One turn moves each row of this set onto another row. After a few examples, where does it send each row asked below?
rizi: [  5 -11 -12 -16  -1  10 -16 -24  -2  -4 -11  -5  19   3   7 -21   3  -4
   7 -12]
pup: [ -4 -17 -11 -10   3   4  16  -1  12   1   1 -10   6   7  12 -19 -10   1
 -14 -12]
dil: [  4   3   2  -4   1  14   1  -8 -10   0 -13   9 -13   5  11 -27   3   0
  12   4]
geza: [ -1  -1   1 -18   0 -11 -22  -8   6 -16 -11   0   0  -6   8  -6   2  22
   4 -12]
Nires: [ -6   4  -2 -28  17   8  -9 -13 -23  -6  -3   0  -2  -6  -3 -35  10  10
  -1  -5]
mogi: [  9   7   4  -4   5   6   0  -6  -4   1 -11  12 -11   3   8 -28   5   1
  12   4]
satu: [  4  -5 -11 -16   8   0 -15 -16   3  -8  -6  -6  25   2   5 -16   0  -1
  12  -9]
meti: [ -1  -9 -13 -17   4   9 -14 -19  -3  -8  -9  -9  23   4   9 -16  -1  -2
  13  -9]
gemeb: [ -3  -8  -6 -11   0   3  -7  -7 -15  10   1 -25 -18  -6   1  -5   4   1
 -24  -5]
Suku: [  5  10   3  -5   9   4   1  -1  -4  -3  -8   8  -7   4  10 -23   1   3
  16   7]
tev: [  5  -5  -1  -8  12   0  -2   5   4   1   9 -19 -20 -16  -2 -12   1   4
 -19 -12]
nus: [ -1   6   1  -5   6  12   2  -3 -10  -3 -10   6  -9   6  14 -22  -2   1
  17   7]
Setas: [  3 -13  -2  -7   3  11  -3  -3  -3   4   3 -19 -25 -14   0 -15   2   1
 -23 -15]
fimu: [ -9   3  -3 -28  17  11  -8 -12 -26  -8  -4  -1  -2  -4   0 -33   8  11
   0  -5]
fop: [ -6 -11  -2 -19 -12   5 -22 -17  -5 -14 -18  -2  -7  -2  14  -9   1  18
   1 -15]
gogu: [ -6  -5  -3  -9  14   5   0  10  -2  -4   9 -25 -16 -13   4  -4  -7   5
 -13  -9]
Kap: [ -2  -1  -5 -11   9  -7  -5   1  -9   7   6 -26 -12  -8  -1   0   2   4
 -20  -2]
Biz: [ -8  -5  -7 -11   5   2  -5  -1 -15   6   4 -29 -13  -5   3   1   0   3
 -19  -2]
roz: [ -7 -13  -5  -9   4  17   0   2 -10  -1   4 -25 -22 -10   7  -7  -5   2
 -16 -11]
beg: [  9  -7 -10 -16   4   1 -17 -21   5  -4  -9  -3  21   0   3 -22   5  -2
   7 -11]
birik: [  3  -7   1 -17  -8  -6 -24 -16   4 -12 -15   3  -6  -6   7 -13   7  19
  -3 -16]
Vefa: [ -6   6  -2 -28  20   5  -8 -10 -22  -8  -2   0  -1  -6  -4 -33   9  12
   0  -5]
rap: [-10  -5  -2 -19  -3  -1 -20  -9  -3 -18 -13  -5  -1  -2  15  -3  -3  21
   7 -11]
gapu: [ -1 -16 -10 -10   4   1  15  -1  15   2   1  -8   6   6  10 -20  -8   2
 -15 -13]
daseb: [ -9   5  -3 -28  20   8  -8 -10 -24  -9  -2  -1   0  -5  -1 -31   6  12
   2  -4]
tas: [  1 -18 -10 -10   1   3  15  -5  13   3   0  -7   4   6  10 -23  -7   1
 -17 -14]
lonil: [ -3 -19 -11 -10   0   7  16  -4  11   2  -1  -9   4   7  13 -22  -9   1
 -15 -13]
Dap: [  3  -5  -4 -10   4  -5  -7  -4  -8  10   3 -23 -16  -9  -3  -6   6   2
 -25  -4]

gemeb moves to Dap
beg moves to satu
gapu moves to pup
Where do these go?
nus moves to dil
tev moves to gogu
daseb moves to fimu
rap moves to fop

One turn moves each row of this set onto another row. After a few examples, where does it send each row asked below?
nefep: [  3  -6  23   2   1   5   4  11  -1   5   1   5   2 -10  22 -14  15  16
   4  -3  -1]
sos: [ 14 -21   5   3  -9 -13  11  -1 -12  -6   7   0 -13   1  -7 -17  -7  12
 -12 -11   8]
vurum: [ 15   8  -1 -11  -8  -8   0   3  -2 -18  -1   5   2  -4  11  11 -10  15
  -1  -3   0]
Sofu: [ -5   5  12 -14  -1 -23  13  -6   0  -6 -19  18  -4  -6   4  -2  22   1
   2   1  -9]
lupa: [ 17  -2   9 -24   5  -6  23   3   3  -7   2  -8 -15   3   3 -13  11  -1
   5   3  -9]
lavet: [ 12   8  12  -2  11 -10   3   5  -5   4 -13   1 -13  -6  12   3   3   9
 -15 -26 -16]
pigo: [-11  -4  16 -19  -7   0  -7  -1 -12   8  10  -2  -3   3 -10   9   8  -1
   1 -13  -9]
virad: [ 11  -9  10 -25   0 -16   5 -11 -11 -18   1  -4   7   3   0   6  -7  -4
  -2   1   8]
Busus: [ 11   4  19  -5  12   0   1  11 -10   7  -8   4  -1   1  14  10  -2   7
 -24 -16  -3]
tuz: [  2  -2  25  -2   4 -19  15  12  10 -11  -8   9  11   1   8   9  -8   9
   5  -7   2]
sizak: [  4  -3  16 -19 -14  -6   9  -5  -7 -20  -9  19   7   4   6  -9  13   4
  -5   2  16]
rakot: [  4  -8   1   4 -18 -11  12   0  -6  -8  16  -4 -13  -7   1  -7  -3  16
   5  -6   6]
gaz: [ 18  -9   7  -4  -8 -12  27   9  -2   1  -5   8 -14   1  -9   2  -3  -2
 -19 -21   6]
fim: [-10 -22  10   1   3 -13  -6   7  -2   6   1   8   4   9 -15  -1  18  -2
   2 -10   2]
zoniz: [ 10  -5  -2 -21   5 -22   8  -4 -19 -17 -15   1  -5   7  -4  -4  11   3
 -15   5  -1]
bola: [ -6  -7   0 -15  -8   0  -7   4 -14   3  -1   9  -6  13 -12  -4  23   7
  -1 -15   2]
gafi: [-3 -2 20  4 -8 -7 17 12 -4 -9 16  1 -5 -4 15 -8  9 17 11 -4  0]
muraf: [ 16 -10  17 -33   9  -8  11  -9  -6  -6 -13  12  -1  -1   9   0  18  -2
   1  -6 -10]
Feki: [ 12   0   9  -2   4 -14   9  11  -1  13 -15   4  -5  -3   0   1 -12  -3
 -23 -19   2]
Pes: [ 10  -6   1   1  -2 -14  -8   2 -11 -14  -7   6  -3   0   7 -15  -2  16
 -19  15  -6]
Zamep: [  8   1  15   6   7   4  -3   3  -2   7 -10   5  -5 -17  15   2  17  17
 -13 -10  -7]
lav: [ 14 -14  19  -5  -8   1   6 -21   4  -2 -18   7 -15  -6  -3   5   9  14
  -7 -13   4]
Nado: [ 15 -20  23  -6  13  -3   9   0  -1  -9   8  -3  -4  -3   1  -6   5   4
 -13  19  -7]
debu: [ -2  -6  21 -13  -9 -11   0 -21   2  -5  -8  16   5 -13   6   4   7   0
   3   0   3]
gezef: [ 22  -2   8 -10  16 -13  18  12   2   6  -6  -6  -9  -4  -1  -1  -4  -2
 -11 -23  -6]
vize: [  4   7   8  -3  13   2   1  17  -8   9  -5   1  -1  -4  21   4  14  13
 -10   0  -3]
rugo: [  9 -18   8 -11  -4  -6   0   9  -4  -5   9   9   9   9  -6  10  16 -10
   8 -22  -1]
Kiv: [  4  -5  -6  -2 -14 -19  -1  17  -8  -7  -5   9   5   4  -7   1  17 -11
  -3 -17 -11]
Luzit: [ -8  -4  14  -8  -2 -26  13   1  -2 -14  -6   4  10   0  -5  -3   2  -2
  -4  13  14]
tanuv: [  5 -22   1   6 -16 -13  19   1  -4   3  10   3 -16  -3   2 -14  11   7
   6   0   3]
gufun: [  3 -14  12   1 -14 -11 -10   5 -10   0  -1   4   9  -7  -8   7   8 -13
 -13 -10 -15]
bezon: [  0   0  13  -6  -3 -23  12 -15   2  -4 -12  -5 -25   2  -1  -5   4   6
   1  -9 -16]
zir: [  7 -19  13 -15  17 -22   4 -12  -6   0 -16   0   0  -8  -6   3   9  -3
  -9   9  -8]
Bunuz: [-14   0  14 -14  -6  -9   4  19 -10   8  -1  -1   2   2 -12  -6  14  -7
  -7  -3 -14]
Bame: [  3 -14   9   2  -8  -3  11   1 -13  -4  17   2 -14   1  17  -2  19  15
   9   1  -5]
ropan: [ 21 -20  13   0  10 -13  22  11  -4  -3   1  -1 -11   0 -14  -6  -2   4
 -20 -13   4]
fogil: [ 11 -12  20  -7  -1  -5  15   9   9  -2 -26  15   3   3   3 -13  10  12
  -4  -9  12]
Mag: [-2 -6 13  2  5 -3 -2  6 -9  8  8 -3 -3 -2 27 -4 10 13  7  2 -8]
nosor: [  8  -9  14 -19 -14   7   0  15 -15   0   1   5   8  -1  -6  -2  18  -9
 -16  -8 -10]
Zimos: [ 13 -26  15   2 -14 -16  23  -1  -4   1   8   7 -14   2  -4  -8  -5  -2
  -5 -15   3]

gafi moves to nefep
lupa moves to Nado
zoniz moves to virad
Where do these go?
Zimos moves to tanuv
Kiv moves to rugo

One turn moves each row of this set onto another row. After a few examples, where does it send each row asked below?
A: [-13  20  -8  31  -2 -15 -15  13  -5  29  -8  -5 -16   4  11  26 -19   4
   6 -18   3 -21  25   9  -6  13  20  19   3]
N: [-23  26  -1  20  18   6 -11  16 -12  19   6  -8  -7 -16  26  10  -2  -2
   9   3 -10 -27  17  13  24  15  30   3 -17]
M: [ -6   8  -3  17  13  -7   1  10 -17  22   6 -13 -11   7  25  18 -18  11
  14  13  37 -18  30  15  -5   3  19  21  -6]
W: [-32  17   6  15  18  -8 -35   7 -11  18  19 -30   2 -12  26   3  -9   8
   6   1   4 -14  14   4  13  26  19  -3  -9]
U: [-20   1  -5  24   9 -11   6   7 -10  30   8 -11 -11  12  21  17 -18   6
  20   5  34 -18  20  18  -4   2  12  14  -2]
C: [-30  18  -1  16  13  -4 -29   4 -12  21  14 -32  -1 -18  30   1 -12  17
  -1  -5   6 -10  22   8   5  24  22  -7 -14]
F: [-31  18  15  33  20  -4  -3  15 -10   8  20 -17   3   1  14   3 -13   1
  22   3   4 -10  29  16  25  17  18  -9 -10]
T: [-19   8  -4   6  18 -12  -7   7  -8   6 -11 -21   4  15  17  20  -8   9
   9 -10  20 -18  28  -2 -13  24  13  20  -2]
X: [-21  16  -3  10  13 -17  -6  13 -18   7 -19 -21   3  16  13  17 -13   5
   4 -14  16 -13  34   5 -10  25  18  19 -12]
L: [-20  12 -13  10  24 -11 -13   5 -15  10 -12 -26  -1  17  14  21 -11  13
   6 -14  23 -24  28   6  -8  19  11  18 -10]
Y: [-20  21  -9  34  -9 -23 -12  15   2  31  -7 -10 -17  -1  18  20 -21   4
   6  -8  11 -12  26  12  -4  10  17  23   1]
K: [-25  17  -3   7  17  -3 -33  13 -14  24  17 -33   0 -16  29   7 -15   9
   6   0   9  -5  21  11   5  22  19  -8 -13]
Z: [-23  19 -10  21  -3 -15  -6  15  -1  30 -10  -9 -20   2  10  17 -22  -1
   3 -21   5 -24  27  11   0   9  12  19  -2]
J: [-15  19  -5  15  11   5   0  17  -9  14   6  -7  -6 -18  29  14  -2  -2
   9   2 -10 -18  15  15  26  17  20   9 -20]
R: [-27  23   9  39  12  -5  -8   8 -11   9  18 -17  -3   4  23   3 -17   4
  30  -1   5  -6  35  22  20  25  10  -5 -12]
S: [ -9   5   1  27  10  -5   7   8  -6  23   7 -12 -14   7  18  13 -21   5
  11   5  36 -19  28  12  -9   0  21  12  -3]
G: [-21  20  -5  21  23   0  -1  21 -15  14   1 -10  -6 -17  35  11  -6  -7
   7  -3 -11 -18  15  17  20  17  24  13 -21]
Q: [-28  15  10  37  19  -8  -6   6 -19   8  23 -12   4   3  16   9 -16   1
  23   1   2  -5  35  19  16  24  13  -5 -14]

G moves to K
T moves to S
Where do these go?
U moves to Z
N moves to W
J moves to C
M moves to Y

One turn moves each row of this set onto another row. After a few examples, where does it send each row asked below?
vuz: [ 19  19  -2   2  -9   7  -5  -5  20 -16   7  -7  -5 -11 -12   8  11   3
  10  -8  -2   3 -30   5  -1  10  -7  -3   0  10  -3 -13  -4  -1  -1   0]
dofo: [ 16  22   0  -1  10 -12 -13 -10 -19   7   1   0 -11  -5   2  19  10   2
   1  -7  -8  -7 -13   3  14  10  -3  20 -14   9  -2 -20  -4   1  11   5]
bugod: [ -4  14   4  -6 -12  16  -8  -4 -16  -5   7  17  11 -15   3  27  -6   3
  -9  -7   0  -2  16  -7   1   3 -16  -5  -3   0  -7 -21  -4   9   4   7]
Ruri: [  4   9   1 -18  -3  11 -10   0  -8   5   5  13   0 -16  -2  24  -7   2
 -15 -19  -7   2  -3  -7   5  26  -9  13  -5   5   5 -16  -2  -7  -3   7]
Loko: [ 31  21   9  -1 -14  -2 -16  -4   3  -6  -4   8   0 -10   9   1   7   0
   1 -16 -12  -5   0  -1   8  -7  -3  14   6  18   4 -15 -11   9 -10  -9]
rera: [  3  21   1   3   0  15   2   7  -2   9   3  -2   1 -23  16  20   2  -1
   9  12 -20  -9 -12   0 -11 -17   2   9   8  24   0 -15 -11  -1   2  11]
tetip: [  0   7  -7   2  -7  12  -3  -6 -16 -13   7 -10  -1 -15  20  10   8   3
  10  -9  12   2 -28   9  -1   4  -6   5   2  -8   5 -11  -5   6   0  20]
Tukim: [  1  19  -1 -12 -19  15  11  -5   2   9  16   0   2 -12  10  14  -6  -2
 -15  -4  -3   2 -12  -6 -10 -16  13  -4   7   3 -15  -2  -5  -9  -3 -11]
vinav: [  5  12  -2  -1 -24  15  -7  10  -1  -6  12   4   7 -13   5  14  -4  -6
  -5 -11   2   3   6  -4   7 -11 -10  -3   3  20 -21 -16   3  13  -7 -12]
Mudi: [  6   7  -3  -5 -19   5 -15  -4 -21 -11   6  -1 -13 -14  11   7   0  -7
  15 -15 -10   6 -19   7  -1   8   9   6  -8   6   5 -17 -17   5 -10   7]
sav: [ -3  22  -9 -18  -6  20   7 -12   0  22  17  -4  -2   2   8   5   5   3
 -19  -4   1   0  -6  12  -2  10  -7 -10 -15   4  -5 -12  -1   3  -9  14]
Difiv: [ 22   8   5 -17 -17  -2  -5  -6  -6   3  12 -19 -16 -25 -11  10  10  -3
 -15  -2  -8   9   4  10  -5   9  -8   4  -6   0   7 -17   6  -2  -5 -10]
Gir: [ 16   1   7 -23  -7   7  -1  10  -1  -2   5  -2   2  -5 -15  18  19   2
  -4 -18  -4  19   8  -3 -14 -10  -9  -2  -1   4  -2 -11 -12   6  -1   7]
sozek: [  1  22  -6   5  -4   5 -26  -3 -25  -6  16  -1  -5  -6  31  20   9   1
   4 -15  -8   5   0  11  -4   7   4   1   6   6   0 -13 -16   8   1  11]
Tolu: [ 17   0 -14   4  -7   0  -4  -9   9  13   5  -7  -3 -11 -14  17  14   2
  -4   0 -13   4  30   6  -8   0  -9  14  -2  15  -1 -18  -6   1   5   8]
rog: [ 21  32 -12   6  -7   4   3  -3  -2  18  10   0 -13 -19   3   3  17   1
  -5 -10 -13  -4 -16  14 -14   5   3  22  18   3  13 -15 -14  -1   0   1]
Buzom: [ 12   7  -1  -8  -9   3  11  -8   0   1   8 -19  10 -23   6  21   8  11
  -8 -17  14  18   1   9 -11  -1  -2 -12  14   6  -3  -4   8   0   0  -7]
nup: [ -4  21   5   0  -8  10 -11 -15   2  20  -4   8 -21  -9  17   7  20   4
  -1 -11 -18  11 -11  11  10   3  -6  -1  13   3   0 -13   3  -4  -6  24]
Rakal: [ -8  15 -16 -12   0  12 -11   0   2  13  12  -4 -20 -22   1  21   9 -15
 -17  -2  -1  -6  -2  11  -7  -9   4  -1  -3   9   6 -12  12  -4   1  -6]
nake: [ -2  -5  -3 -28 -10  16   0  -3  -8  19   6  24  -7 -12   3  10   9   5
 -14 -13 -16   6  -8   9  -2  -9  -4   5   2  12  -3  -6  -3   4   3   1]
Dis: [  2  17 -11  -3 -12  11 -10 -17  -4  27   1  -4 -24 -12   6   0  16  -4
   3  -9   2  -4 -18   4  12  -1   1 -12  17  14   0 -16 -12  -1  -5   9]
poduz: [ -6  22  16  -2 -10  14  -1  -9   5   6  -1   6  -3 -15  18  11  11   9
   5   8 -33   6 -10   4  -3  -5  -2   9   5   6  -6  -9  -6  -1   0  22]
fitot: [ 17  -7  -8   7  -8  -3   5 -13   7  14   1  -2  -2 -19 -21  12   9   2
  -2 -12  -5  11  12  -5   1  -7  -3   9  14  -1   2 -12   4 -10   5  -1]
milu: [  9  25 -13   9 -18   7   9 -15   6  12   1  -8   0 -22  10   3  15   9
   5  -5 -11   3 -14  21 -18  -4   4  14  11  16  -2  -9  -9  22  -2  -2]
mose: [ -2  14  -1   1  -7  13 -22   3  -3 -14  21  -6   2  -7  15  -2  14   7
   9  -8  -9   4  -9  -1  -3   0  -4  -5  11   2   5   0 -17  15  -9   1]
Datap: [ -2  13  -2  -4 -12   1   9   2   2   6   6  14  -7 -11  22  16   0  -9
 -26   0  -7  -1   7   3 -19 -10  -9   0   4   2  -2 -18   4  11  -6  18]
bem: [ 24   9  -7   2  -8  -2  11 -13   7  19  15 -10  18  -8  -5   5   4   4
  -9 -10   1   3  15   1   1   4  -6   5  16  10 -10 -11  -7  -1  13  16]
lisin: [  3  10  -6  -3  -5  -5 -21   7 -10  -3  17  -7  -7 -15  25   1   6   4
  11  -1   4  -6 -16   3   7  -2 -13  20   5   5   6   0  -3   2  -6   4]
kon: [  4  16   1   6   1  10  -8 -19  -2  -4 -10   9  16  -2   3  20  15   7
   8 -11   5   9  -8   6 -10   9  -8  -7   3  10  -3 -17 -17  22   5  11]
bavo: [  9  21 -14   7  -3  18   2  -5  -6  18   4 -14 -12 -15  11  13   9  -2
   2   4   3 -18 -14  -4  -5 -15   0  -7  10  17   4 -21 -19   2  -5   8]
nam: [  9  12   4 -18 -10 -25   3   0  -9   6   6 -11  -1 -14  12  12   6   1
 -10  -8   7  -1  26  -3  -4  -6  -3   7  -1  11  -7 -10  -2   6   0   3]
lanum: [ -8   5  -8 -10  -9  13   0  -4   8  -2   8 -10  -3 -12  -1  13   9   1
 -21 -10   7   4 -15  -2   1  33  -3   9   2   7  -9 -12  -2   1   0   1]
Dagi: [  5  38  -3  -6  -8  -2  -7  -4   5  15   7  13  -6 -14 -10   8   8   3
  23 -21 -10   2  -8   7  -1 -17  -2   1  -1   4  -1  -6  -5   7   2  20]
Rivab: [  0  38  -9   2  -5   0  -1 -11  -3  15  11  12 -11 -12  -9   8  17   6
   9  -5  -2  -4  -9   6 -13   4  -3   4  12 -12   5 -14 -19  -5   8  15]
Funir: [  1   9 -13   4 -12  10  -5   6  -2  -2  11 -16 -11 -10  13  17  14   0
 -25 -10   9  -2   0  -1  10   2  -6  15   3  11 -19 -14   9   5   0 -13]
Mazip: [ 18  16  -5   5 -18  -6  -1 -23  10  14   7 -13   2 -15  -8  17   0  -8
  -4  -2   0   8  19   7  -1   6  -5   9  -1   1  -9 -18   6  -7   9  19]
paven: [  8  17   4 -15  -5  -2   2  -1 -20  15  17  -5   7  -5   0  21  13   0
  -8   1   7  19   6  18 -10  18 -13   1   0   3 -11 -17  -3  -6  13   8]
dos: [  5  25  -4  18   0  -7  -2 -11  -5 -10   4   0   0 -12  20  15  20  11
  -2   3  11  -8   0  12   2   3  -7   6  17   3  -7 -15   0  -3  13  -7]
valaf: [  3  31  -7   9  -6  -2   4 -13  -7  15  -2  -3  -5 -16  10  10  14  14
  10 -14 -14  -2   1  14   0 -24   1  13  -6   5  -4  -9   3  23   0  10]
Sig: [ 17   8  -2   3  -4  14   8 -12   0  15   9  -9  17 -10 -18  13  10   1
   1 -13 -14  18  13   9   5  -1   7   6   3   8  -9 -14   1  -9  13   3]

milu moves to rog
bavo moves to Dis
Where do these go?
vinav moves to Funir
vuz moves to dofo
Difiv moves to paven
bem moves to fitot
Tukim moves to Rakal
lisin moves to tetip

